One turn sends every row of this set to another row. A few are shown first. Where does it send the rows asked after them?
rofe: [ 50   6  -5  -3 -17 -11 -16   3  -3 -18  -7  -8 -10   4  18 -37   3   7
 -12   8 -11 -15  32   9   5   9  25 -21  -5  30 -32 -14   6  -6   0   1
  -6   4  23  -2 -15 -11   2  12  -3   6 -11   3 -13  19 -24   2  16]
deg: [  1  19   4  -9   4 -19 -30 -32  14 -12  -6  -5 -28 -14  25  -3  15  -5
 -46  11  18 -22 -16   7  11 -15   1 -10  -8   0 -19 -18   6   2 -10 -20
  -2  10   2  -8 -15  35   5  -5  -3  25   6 -21  -7  18 -10  15  -8]
Ponub: [ -1 -16 -18  -4  -7 -15 -29   0   3 -12  -1  10   6   4  31 -10  38   5
  -9 -14  21   2  32  20   6 -13  15  -5  -1 -15 -15   0  12 -10 -16 -24
  19   2   6 -19  10   9 -15  21 -17 -11 -24 -21  -7 -11 -35  10  -3]
mas: [ -9  13  -9  -1  -4   6 -19 -38  23  10 -21   7 -18   1  43   3  -8 -19
 -31  19  12 -17 -20   9   2 -21  13 -13   1   5 -17   4   9  -1  -7 -12
  -6   3   7 -17 -22   2  -4   9  15   0  -6  -3  12  11  12   4  -4]
zurug: [  5 -18  38   3 -11 -14  -4 -27  -9  -7   3 -11   2   7  17  21  -4  17
 -15  -7   0   6  15  17  -1 -13  30  -4 -26  40  -3 -13  25   6  -2 -13
   3  -3  -8  -9 -12  12  13  -7  11   6  15  -8  17  26  -7  11   8]
Nulin: [  4  -3  35 -24  31 -17  -2   3  -5   1   4  -8  13  25  37  -5  12  -6
 -10  -1  30   5  14   2  -5  12   8   2  16 -13   8  16 -21  -1 -10 -26
   8 -11  16 -24  -2 -15 -10 -13   0 -10  -5   0  -7   2  -6  -6  12]
zono: [ 15 -11  12   2 -13 -13   7   4  -6   2 -18 -21   0  24  16 -23   5 -13
  -7  -2   4 -17 -29  -9 -31 -10 -12  -3   5   6 -11   0   0  -8 -15 -22
 -12 -11  10   7   1  -8  -7   5 -10  20 -22   1  -9 -28  10 -19  22]
dizib: [ 11  -3  23 -27  13 -24  -9  21  17 -23  -4  26 -16  -9  33  -4  -5  -4
   4   9 -33  -6  -8   1   1  -5  10   7 -13 -16  -7  10  20   4   5 -13
  12  -7  -1   9   1   5  -7  14   8  -1 -13   6  23  14   4  30   2]
limi: [ 20 -21  22  -4 -14  -7  -3   9  16  -7  -1  -6   4   7  16  23  -6  11
 -12  -6 -15   4   7   2   3 -33  28 -18 -37  21 -17 -15  23   0   5 -27
  10  10   2  -5  13   1  20 -10  12   1  11 -27  -9  20   3  22  -3]
gufop: [  1  21  -6 -16  20 -15  -9 -14 -27   3  11   1 -24  22  34 -18   8  14
 -18  -3 -16  -8   5  10   5  -1  25 -14 -10   2  -4 -11   1  -9 -22 -30
 -20  14 -11   9   4 -11  -7   5 -18   3  -1  12 -11  -7  15  -8  23]
Mik: [ 21  17 -33  -4  10  -6  10  -7   1  -4  21  10   5  -5  21  -8  24 -18
 -26   5 -15  -8   0   3   6   3   6   5 -30  25   4  -3  -8   6   3   0
 -13  33  -8  12   0  -7  -2 -16 -20   2   4 -20 -11  -4  -1 -18   2]
zik: [ -6  -6  34 -33  15 -24 -26  25  13 -12   5   9  15   6   3  -8  24 -16
 -16  -6  14   5  -3 -11 -13   1  12   0  11  -6 -12  -1 -22 -10  12 -14
   7 -17   9 -21  14  -3 -19 -20   1   2   3 -18   3 -25   7   5 -10]
Bese: [ -1   1  17 -21  -7 -17 -14  -2 -13 -15 -10 -15  -5   8  33  -7   9 -26
  -9  14  -4   1 -33  20  -9  -8  14   8   8   2   2  -7   6 -18 -17  -7
 -13  -9  11  -4  24  -1   3   8 -22  27 -26  13 -19 -32 -17   7   1]
gar: [ 12  -4   4 -10  11 -10  -3   4 -12 -13  -7 -13  25   3  17 -33  -5  -9
 -29   7 -11 -17 -10  14  -1  28   1  -1  17   7 -22 -41 -16   4  -3 -10
   1  -2   3  -8  10  -5 -13 -25  21 -11  -1  11   3  -7  10 -13 -11]
sut: [ 13  19   2  19  11 -18 -21  -8  18 -14  -4   7   3   7   1  22 -12   8
 -18 -27  -6  -4 -11  20   7  -3  20  22  -6   8 -20  11  -2  16  12 -11
  22   2  -9   2  12  10 -15   9  27   4 -17   7  -6   5   0  11   3]
loti: [ 42  -8  -4   1  -8 -34 -35  -7 -24 -23   3 -12  11   9  14  -2   5 -16
 -22  28   1   3 -20   4 -24   4  -4  10 -21  28   3  -5  -3   1   2 -11
  -6   0  -2   3  16   8  -6  20  -1  17  -7 -24 -15 -15  -6   7  34]
Rema: [ -5 -27   6   2 -28 -42  -3 -10   7  -3 -16  -1  22  23  11 -25  12  10
 -10   0   9  -9   2   4   0 -18  26   1   3 -12 -23   2   0  12 -13 -20
  18  13  20 -10   6  -5 -17  -5 -14 -18   5 -26  29  -8   5   6   6]
Sufa: [ 17  -9  11 -16  31 -24   2   9  17  -8   3 -11 -19   2   8  -1  15  18
  -1 -18   8 -22  -3  -1  -3  23  -2  22 -14   2 -18  -5  33   6  -5 -18
 -11   7  -9  -3  -8  12 -10  -7   9   8 -13  11  19  18 -17  20  17]
zizu: [  3 -25   1 -15 -14 -12 -26   6 -12 -12   8  -4   3  -7  26 -19  19   1
 -14  -3  10 -10  18   2  -6  -1  17  12   1   9 -19   8   9  18  14   3
  17 -10  23  -3 -19  14 -25  25  -7 -23 -19 -39  -1 -18 -14 -14  24]
vago: [ 13  21  16 -37  -4 -22  13  -2  -8  11   7  17  -8  -6  17 -29  28 -10
 -11 -10 -26 -13 -22   1  -8  -1  24  -9  -4  22 -24 -13  18 -15  -3  -5
 -20  21  10   6  -1  -1 -11   6  11   1   0 -20 -16 -19   2  -9 -12]
zam: [ 19   8   2 -16   1 -30   4  17  -4 -12 -12 -16   9  18  32 -28   0 -20
 -31  14 -13 -14   9  13   0  -3  17   3  16  -9  -7 -24 -21  -9 -14  -3
  11  12  10  -1  16   1 -23 -26   5  -7  13  24  -5   4   2   3 -18]
Zaz: [ 41   3  -6  17   3 -11 -27   3  -2 -19  -3  12  -6 -20  20 -19  13  -7
  -9  11 -18   5  31  11 -12   3  23 -20  -4  36 -32 -27   2 -22  -7   7
  -3   3  -5   9   7   8  -5  17  -9  -3  -3   6  -5   5 -20   9   6]
volo: [ -6   6 -14 -17   4  -5 -22 -17  29  -4  -6 -28 -15  -2  34   3  -3 -25
 -35   8  15 -14 -22 -11 -11 -18  13  -6  -1  10 -24 -23  33  -9  11  -7
 -11  16  -8 -23 -12  11 -10   0  -4  -6   8  -9 -18   0   3  20   5]
tuli: [ 33   5  -6  13 -26 -25 -10  -7 -10 -18  -3   4  24  27  29 -14  15 -17
 -15  21   1   2  -8   9  -2  -4 -22  -8 -18  15   2  15   8 -16 -20 -16
  -1   3  11  -7   2 -14   0   5  -4  36  -8 -20  -8  -2 -26  16   3]
suge: [-13 -30  11  -6   8 -25  -5 -14  -8 -10   1 -18  31 -14  32   0  13  -7
 -14   6   1  11  -8  20  13  10  27  13   1  -9 -18 -22  10  14  -6 -15
  15  12   1 -16  17   0  -7  -2 -31 -25   0 -30   3  -9 -16  13  17]
leda: [ 10   4  16 -16  19   7 -19  16   7  -8   1   6  -5  14  34  12  -6 -16
  -6 -20 -10  -3  -1  16 -19 -20   7  10  13   3   7   2  14   6 -13 -31
   1   1  12 -28  -4  32  -2 -19  27 -21 -12 -10  -5   5 -20 -17  -8]
tapon: [  9 -11  26   3 -11 -31  -5  -5  16 -11  10  23  10   9  15  14  24 -12
 -26  16   3  18  27   0   3 -11  28   4  -4  27  -7  -5  -5   2  11   2
   2  -4   3   1 -13 -15  11  11 -28  12  -3  -8   8  10 -31   0  28]
Pupi: [ -8   3   6 -33   5   8 -30  25  17 -18  10 -10 -13  23  10  -2  -1  -9
 -26  -6 -11 -10  13  -2 -20 -13  14   9  -8   4   9  -4  13   6  -3 -26
   7 -12  -5 -21 -14  21  -4 -31  -2   0 -13 -12  13   3  -9 -23 -13]
Dad: [ 26 -23  16   4  -4 -33 -19  -5  22 -19   3  25  19  22   6   2  10  12
 -10  -3  15  13  10  -4  -6 -11  22 -13   2  26 -29 -14  10   2  15 -26
  -7   2  12 -17   8 -19  23  18   4 -10 -13 -11 -20   3 -21  11  34]
Nuro: [  5  22  10 -10   6 -18  10  -5  32 -23   8 -24  14  19  21  -2 -12  -4
 -21  -5 -11  -2   8  -8  -3   2  15  22 -13  12 -16  15  36  -2  10  -3
  38   1 -14   9  -8 -15  -7   6   6   1 -18  -6 -11  16 -13   6 -11]
Rudiv: [ 27  24 -19 -22  -5 -37 -19 -37 -14 -36   8  21  10  18  23 -39   2  -1
 -11 -11 -12  -4  -8  12 -13 -12  17  -6  -6  22   5  -3  10  -3   3 -13
 -13  27  -4 -17   7  -2  -4   7  11 -15   6  -1 -14   3   9  -2   0]
Fer: [  1  10  10  -2  15 -12 -21 -25  13 -17   2  -2 -15  -6  48 -14  -7  -5
 -26  28   8 -17 -11 -18 -11 -24 -13 -19  -1  10 -24  -3  24   2  -6 -20
   6   8  12   7 -19  24   9   4  12 -16   6 -29 -13  12  14  13   5]

Mik turns into gufop
sut turns into dizib
Pupi turns into zurug
Now these:
volo turns into deg
tuli turns into zono
zizu turns into suge
rofe turns into gar
tapon turns into Nulin

One turn sends every row of this set to another row. A few are shown first. Where does it send the rows asked after them?
Bod: [ -2  11  27 -16   7 -10 -11 -20  -7 -20  -1 -10 -10   9  22  -6  15  -7
   8  19 -23  -6  33  -2  13  17 -32   4 -17 -11 -18 -18  13]
Lated: [ -1  -1  22  -6 -26   7  -2 -10 -16 -26  27  18  15 -12   3  -9   9   2
  19   8   4 -20  34  14 -22 -12 -11   5 -12  13 -12  16 -10]
supaz: [-12  20  10   2  -5 -10   7 -10 -22  11  14  22  15   8 -14 -10  13  14
  -6 -11 -14 -21   5  28 -24   0  -7   8 -10   1  10   4  -4]
vaner: [ 18   5   1 -31 -15  -5  15  -4  15 -33 -21  -3   2 -25  11  -8  12   6
  19  -3 -20  10  11 -10  30 -11 -17   5   2  -9 -27  11  -4]
keto: [ -6 -11  13  -6 -19 -14   1 -20 -19  -5   8   8  24 -22  -6  -6  -8  20
 -17  -2 -22   0  31  12   2  -5  -3  18   3   0  -4  28 -10]
zak: [ -3  -5 -19   2   7   2  -6   5  -5  -8   7  26   3 -11 -13   3  26  -1
 -21 -29 -25  11  -3  29  28  -4   0   3 -16  18  -2  15  -7]
Felir: [-11  -8   9  28  -8   2   0  14 -33 -11  26  -1  13 -24 -13   6  32   8
   3  -7 -12  12   6 -11   1 -14 -23 -13 -11  11 -18   3 -13]
zaso: [ -4   3  10 -12   1   5   0   4   9 -41  17  28 -12  10  -3 -28  23   7
  30  -1  12  -6  -2  28 -11   2 -23 -29 -14  -1  -7  -4  -8]
fom: [ -6  -7  19  -6  -7  13   1   3   6 -43  19  28   2   9  -1 -26  19   6
  33  12  14 -13   8  23 -14  -7 -21 -16 -10   5 -10   2 -11]
zoga: [-30 -27  -3  -3  20 -12   3  -2   0 -16  -1  10  27  21   2   3  16  -1
   9  -7  10   3   0  31  -1   6 -23 -16 -23  -6 -43  -8 -16]
Loso: [ -2  -1   4 -35  -2   4  10  -9   6 -54   2  -7  11 -12   0 -18  -6  -2
  30  16 -27  17  22  10  20  -3 -10 -10  -1   5 -34   6   1]
kabi: [-10   6  -3 -27   6   3  11 -10  -2 -50  14 -14   5 -11  -4 -21 -10   3
  27  16 -27  19  22  17   6   0  -5 -16 -12  17 -29  -2   3]
Nam: [ -6  23  16 -31  15 -14   1   1 -20  -2   1   5  -1  -5 -19   0  26 -15
   1 -20 -16  22  16  32   6  10   2   3 -12   2   8   5   4]
ripas: [-17   2 -23   3  -3 -10  -5 -20  25 -21  -5   0  -1  11  12  -4   6  30
   9   0 -22 -18  -4  25  16  21 -27  23  -6  -3 -24 -12  10]
Razaz: [  1   2  20 -16  14 -10 -21 -16 -12 -25   0   3  -8  14  13 -11  11 -10
  -4  17 -24 -11  33   0  22  12 -25  17 -13 -11 -22 -12  15]
zogiz: [ -9  31   9  28  -7  -1  16 -12 -18  -9  11  10  -6 -27 -12 -12  13  30
   6  -1 -34  -5   8   0   3 -10 -23   6  -2   9  -6 -13  10]
vuki: [ 10 -13  12  -3 -16  -8  11 -13 -12  -1 -22   9 -18 -20   4  -4  19  -2
  -4 -29 -11   0  -6  -9  24 -10 -30   7   3 -14 -11  18 -13]
mut: [ -4  -4  -4 -12  21 -20 -25   0 -18 -13   0  23  -3   2   5  -4  18   0
 -24  -8 -24  -3  25  12  23  16   8  19 -10  -5 -20   0  15]
Sati: [  2  14   3   5 -18   1  30  -7   0  -6 -13  -5  -8 -35 -12 -13  11  17
  19 -14 -15  20  -7  19   1 -16 -22 -17  10 -11 -27   0 -20]
Mis: [-14 -21  -5  29   2   1  -2   0 -11 -25   7   6  -4 -20   0 -10  23  27
   2 -19 -16 -18 -22  -6   1  -2 -40  -1 -13  -2 -30 -15   6]
nad: [  1  -7  23 -22 -15  -5  -9  15  15 -15   2  -2  33 -22  -2   4  27  17
   9 -13 -25  16   2   5  10  -1 -22  -7  -6   0  25   4 -16]
tidad: [-19 -26   9 -17   4  -3  -5   9  21 -22  -1  -2  37  -4   0   4  18  -4
  -2 -24  -6  19   0  33  -5   1 -15 -23 -28   8 -12 -10 -18]
zafov: [-20 -14 -20  14   1  -2 -11 -16  15 -29  -8   2  -1   5  10  -5  13  26
   8   0 -23 -22 -14  18  21   9 -33  17  -6  -6 -31 -18  10]
Mov: [-25 -19  -8   3  16 -25  14  -9  -6  -4  -2  10  13  20   3  -5  10   1
  12  -3  13  -1  -1  23  -2   9 -16 -18 -18 -10 -51  -8  -9]
setu: [-13  11  12  -5   4 -17   5   1  10   4 -16 -27  17 -13  -7  15  14   4
   6 -33 -22  25  -2  19  13  13 -16 -12   1 -21  -9  -9  -6]

mut turns into Lated
zafov turns into Loso
Now these:
supaz turns into zogiz
vuki turns into nad
ripas turns into kabi

